0: [ 1.8 -0.1 -0.7 -0.8  0.2  1.1 -0.2  1.6]
1: [-1.3 -0.2 -1.2  1.2 -0.8 -0.2  0.6 -0.4]
2: [-1.1  0.3 -1.6  2.3 -0.1  1.1  0.3 -1.5]
3: [-1.5 -0.3 -0.8 -0.9 -0.6  0.6 -1.3 -0.7]
4: [ 3.1  0.1 -0.2 -1.3  0.2  0.2 -1.6  1.1]
5: [ 1.2  0.2 -0.8  0.5  1.8  0.1 -0.8 -0.9]
6: [-0.4  1.9 -0.8 -0.4  0.4  1.2 -1.3 -0.5]
7: [ 0.4 -0.3  0.6 -2.1 -0.3 -0.9 -0.7 -0.7]
8: [ 0.2 -1.8 -0.5 -0.8 -0.1  0.  -0.8 -0.7]
9: [ 1.9 -0.2  1.5  0.1  0.  -0.6 -0.1  0.5]
10: [-0.7 -1.   0.3  0.7 -1.3 -0.8  0.6 -0.2]
11: [ 0.1 -0.8 -0.5  1.7  0.  -0.2  0.4 -0.2]
12: [-0.3 -0.1 -0.9  0.  -1.4 -1.5  1.1 -0.5]
13: [ 2.   0.1  0.  -1.   0.2  0.5 -0.9  1.1]
14: [ 0.2  0.  -0.7  1.8 -0.6 -1.2  0.6 -0.7]
15: [-1.2 -0.2 -1.6  0.3 -0.7  0.1  0.2 -1.7]

[ 1.  -0.5  0.7 -1.  -0.7 -1.8 -0.1 -0.6] 7
[ 1.3 -0.4  0.6 -0.5 -0.9 -0.1  0.5  0.2] 9
[ 1.8 -0.1  1.8  0.7 -0.1 -1.6 -0.2  0.7] 9
[-0.9 -2.3  2.5 -1.2 -1.1 -1.5  2.1  1.5] 10
[ 2.  -0.5 -0.5  0.9  0.1  0.7 -0.6 -0.9] 5
[-0.9 -0.6 -0.2 -2.1 -0.1  1.2 -1.7  0. ] 3
[-0.8 -0.7 -0.2  0.9 -1.5 -0.9  0.6 -0.2] 10
[ 0.1  0.1  0.8  0.1  0.2 -1.1 -0.6  0.8] 9
[-1.1 -0.1 -0.4  0.2 -0.4  0.   0.  -1.3] 15
[-0.1 -0.8  0.2 -0.2 -0.7 -0.4  0.2 -1. ] 10
[ 1.6  0.1  0.3  0.  -0.8 -0.6  0.6 -0.2] 9
[-1.1  1.6 -0.7  0.4  1.2  1.8 -1.5 -1.7] 6
[-0.3 -0.7  0.7  2.8  1.1  0.3  0.2 -0.5] 11
[ 1.   0.2  0.3 -0.4  0.1 -0.6 -0.3  0. ] 9
